In the rows, zero is written as 128.
One turn sends every row of this set to another row. A few are shown first. Where does it send the rows asked after them?
lotu: [ 90 166 118 139 119 147  98  91 117 129 145 154 106 140  87 142 117 131
 122 155 140 137 121 140 105 119 135  82 119 144]
bop: [109 153 121 134  96 122 100 120 150 121 137 150  95 150  81 180 111 108
 149 137 132 146 127 169  90 135 142 128 135 125]
foz: [149 106 109 108 104 119 148 144 128 125  98 128 148 109 137  90 150 137
 157 169 108 136 104 107 137 113 105 135 132  83]
mese: [146 102 112 111 123 122 153 146 114 139 100 128 150 116 150  86 158 144
 159 164 114 133  95 122 127 117 103 142 124  97]
goz: [116  91 135 121 144 104 111 148 170 117 131 115 104 122 130 149 147 124
 170 135 147 123 188 128 101 147 126 138 121 118]
pag: [153 114 108 115 104 124 154 151 128 127  99 121 148 113 129  92 139 133
 157 167 111 133  98 105 145 123 102 139 137  85]
Rugu: [144 111 103 120 112 129 159 149 130 131 107 122 142 114 136  91 144 134
 156 166 115 127  84 108 139 123  97 138 129  91]
sego: [ 97 176 121 145 115 149 100  98 118 129 144 147 111 145  77 143 103 124
 121 155 139 140 122 135 115 131 138  86 129 140]
reki: [137 136 122 132 107 123 138 116 128 149 114 138 126 128 124 187 111  91
 129  83 131 122 134 186 112 150 139 133 179 122]
kige: [133 128 159 115 148 157 146 122 128 150 144 161 125 113 167 160 139 125
 110  82 146 125 136 159 123 118 125  96 157 166]
malo: [109  92 127 130 153 113 118 154 172 121 140 112  96 124 134 150 146 123
 169 131 155 113 167 130  98 155 119 140 115 128]
puzi: [ 98 136 132 111 147 108 121 125  92 121  89 126 147 107 104  88 127 140
  94 135 123 113 170 129 136 123 133  97 145 118]
Saf: [100 150 125 128 151 121 137 142  95 128  98 110 146 115  93  92 104 132
  93 133 133 104 147 124 149 145 126 106 153 124]
pobir: [139 117 173 128 134 155 125 166 156 130 170 142  97 133 138 166 116 139
 123 132 144 132 137 132 118 112 143 113 143 180]
ruf: [147 122 178 129 127 149 122 167 155 127 163 139 106 135 127 166 107 136
 123 135 139 141 153 126 131 114 150 112 156 174]
rogel: [157 114 114 117 116 125 156 155 116 139  97 118 158 122 134  88 137 135
 160 163 115 138 101 115 142 132 105 144 139  91]
bok: [104 145 120 129  99 119  97 115 150 120 137 156  91 144  89 180 122 113
 149 137 131 144 126 172  82 128 143 126 129 127]
tazos: [137 108 176 119 133 148 117 156 152 127 165 152 100 128 144 165 129 144
 123 133 137 138 151 135 114  98 149 107 138 176]
Rodod: [138 127 126 120 103 114 128 105 125 144 107 148 128 123 129 185 126  98
 129  85 124 126 151 190 104 135 143 127 176 117]
fika: [ 82 127 121 111 162 115 127 122  93 128 103 132 130 104 123  88 142 147
  91 134 131  99 141 139 117 117 123  98 127 130]
novo: [142 103 104 111 111 123 155 143 128 129 105 130 141 109 144  91 153 139
 158 167 112 128  89 111 131 113  99 134 124  90]
Kidod: [124 102 136 129 140 108 114 157 173 116 128 106 111 127 117 149 130 117
 172 133 148 126 190 122 115 161 127 144 132 117]
pumo: [151 122 122 116 140 146 138 149  93 146 132 132 172 111 145  99 156 127
 154 154 115 141  85 117 149 138 105 143 113 112]
vun: [143 128 169 108 136 145 134 117 125 142 130 167 139 110 161 159 140 125
 114  85 136 139 165 157 130 109 136  93 166 153]
Mar: [148 114 183 118 124 142 114 159 153 123 157 149 109 129 135 164 119 142
 125 136 132 146 166 130 124 101 153 108 151 169]
Datod: [ 84 140 115 130 163 130 143 137  95 135 111 114 129 113 110  90 118 138
  90 130 140  90 119 133 129 139 115 104 134 135]
Naza: [159 119 130 107 133 134 126 142  91 139 120 136 181 109 140  99 160 127
 156 156 108 152 110 118 154 128 114 139 120 103]
rovo: [126 128 117 130 116 127 142 111 129 153 123 143 116 125 136 185 124  97
 127  82 136 112 116 192  99 143 133 131 165 130]
Tomu: [155 107 117 108 115 118 149 147 114 135  92 127 159 115 141  86 151 141
 160 167 109 141 112 116 135 118 107 140 133  88]
rivi: [126 120 120 119 112 117 130 102 127 149 115 153 118 120 143 184 138 104
 127  83 130 117 134 195  92 129 138 125 161 123]
Kodu: [142 142 159 128 143 163 153 134 131 152 144 147 133 119 151 162 115 116
 110  81 149 127 133 151 140 135 125 102 170 165]
rek: [109 149 124 130  96 118  94 116 149 119 134 155  96 147  84 181 117 110
 149 138 128 147 133 171  89 128 144 127 136 124]
lalag: [117 103 130 137 148 117 124 162 175 122 139 101 101 130 120 150 128 118
 171 132 157 115 166 124 111 165 121 146 127 125]
tal: [162 126 126 118 134 142 133 152  92 141 123 128 181 114 136 100 148 124
 156 155 112 148  99 112 159 141 111 143 123 105]
ferol: [ 96 163 124 134 112 139  90  87 116 125 138 160 112 138  88 141 120 132
 122 156 132 144 139 140 106 114 142  80 121 136]
vipi: [152 143 171 118 132 151 141 130 128 143 131 151 145 116 145 163 116 118
 113  85 137 143 164 147 147 126 136 100 181 152]
fubin: [151 114 126 107 141 138 130 140  91 143 127 139 172 108 150  97 167 132
 154 156 111 145  96 119 143 125 109 139 108 110]
Mibi: [105 150 119 135 100 123 100 118 150 123 138 152  89 148  86 181 116 109
 148 136 133 140 120 171  85 133 141 129 130 129]
suvip: [102 172 126 137 108 143  94  94 116 124 135 152 117 142  76 143 105 127
 125 156 133 147 141 134 117 123 144  83 132 135]
sanaz: [148 110 110 119 124 130 160 156 117 143 103 120 149 121 143  88 144 137
 158 164 119 129  85 118 134 130  99 145 129  98]

Rugu -> novo
vun -> vipi
puzi -> Saf
Now find these:
bop -> Mibi
pumo -> fubin
lalag -> malo
sego -> lotu
mese -> Tomu
pobir -> tazos
rovo -> rivi

One turn sends every row of this set to another row. A few are shown first. Where does it send the rows asked after them?
mutop: [111 122  87 105 122 170 169 117 113 114 124 151 139]
lofas: [125 148 129 110  96 154 171 114 133 113 106 147 147]
nilol: [136 136  93 115  88 162 176 107 111 139 121 148 137]
sivam: [130 139  91 112  94 163 171 105 107 129 119 155 135]
rulo: [147 133 119 181 161 144  94 108 137 149 137 107 124]
zevu: [121 154 130 112  94 150 166 109 125 106 116 155 146]
Funar: [126  97 121 116 170 118 132 126 141 133  93 136 160]
lazof: [178 146 116 152 144 124  90 135  97 148 127 124 130]
Mer: [130 152 130 115 105 164 176 118 132 108 105 146 142]
ligor: [100 158 132 137 141 145  79 138 135 132 157 114 140]
Mon: [151 125 126 162 151 143  94 106 134 165 135  93 133]
Ver: [172 148 105 152 146 113  88 133  90 135 136 139 129]
dab: [177 146 104 157 146 121  91 136  94 137 133 132 126]
getek: [145 140  94 121 101 162 181 105 112 136 115 149 126]
rufat: [115 157 140 138 143 153  83 139 135 137 151  95 136]
gofe: [130 151 130 125 111 165 177 116 137 101 110 148 135]
nade: [127 138 105 169 150 113  81  91 119 135 156 130 143]
vidi: [135 133 109 179 160 131  93  93 131 130 151 120 126]
Vazi: [117  98 116 116 162 106 124 123 142 136  97 140 164]
porig: [112 159 126 148 155 156  86 135 134 123 159 110 129]
vetu: [116 118  92  95 110 166 165 119 119 134 116 145 150]
kaput: [124 105 117 125 177 114 129 124 141 130  91 137 150]
kofif: [116 103 106 128 178 105 126 117 140 118 102 146 154]
busu: [112 121  90  98 118 161 166 110 118 124 124 151 147]
lig: [109 103 113 117 165 103 126 118 138 130  96 148 162]
totin: [177 145 111 142 136 116  82 137  90 152 127 124 137]
soze: [127 157 121 119 113 155 173 115 134  97 111 157 137]
fupa: [167 147 102 150 135 109  81 129  93 139 135 135 134]
Dig: [122 121  91 107 125 180 176 120 119 126 116 141 134]
dodin: [168 146 105 173 154 119 123 144 160 121 137 130 116]
Kevir: [108 156 138 134 134 146  82 133 130 135 155 105 139]
dera: [120 157 123 115 101 152 170 112 125  98 115 161 138]
daboz: [149 148  93 169 144 100 113 129 151 114 153 148 127]
kalo: [139 149  96 150 119  81  98 127 148 121 153 150 147]
gugo: [110 163 130 142 146 145  84 135 129 124 161 119 136]
pibo: [124 130 115 149 130 113  78  92 128 149 148 120 155]
sov: [170 147 109 140 132 108  85 134  91 149 132 132 138]
noran: [120 102 117 135 180 112 134 125 141 121  95 149 151]
Rugo: [172 139 127 154 141 120 123 147 159 148 128 108 125]
gama: [142 140  96 122 100 168 179 107 111 137 116 142 129]
tul: [134 139  87 121  96 155 173  98 112 129 126 157 132]
favob: [138 139  85 123 103 164 177 106 111 128 124 153 126]
Riro: [112 121  91 108 130 175 174 114 118 117 118 148 134]
nemar: [141 127 127 143 131 125  86  98 130 167 139  99 148]
Koro: [149 141 115 133 110  84 103 132 150 149 142 129 158]
busig: [170 135 128 139 120  98 110 149 157 158 127 105 146]
rur: [118 163 132 148 152 155  87 141 140 132 157 108 129]
pogu: [118 120  98  99 119 173 167 122 119 135 110 146 144]

porig -> rur
vidi -> rulo
Now find these:
vetu -> busu
Mer -> lofas
kalo -> daboz

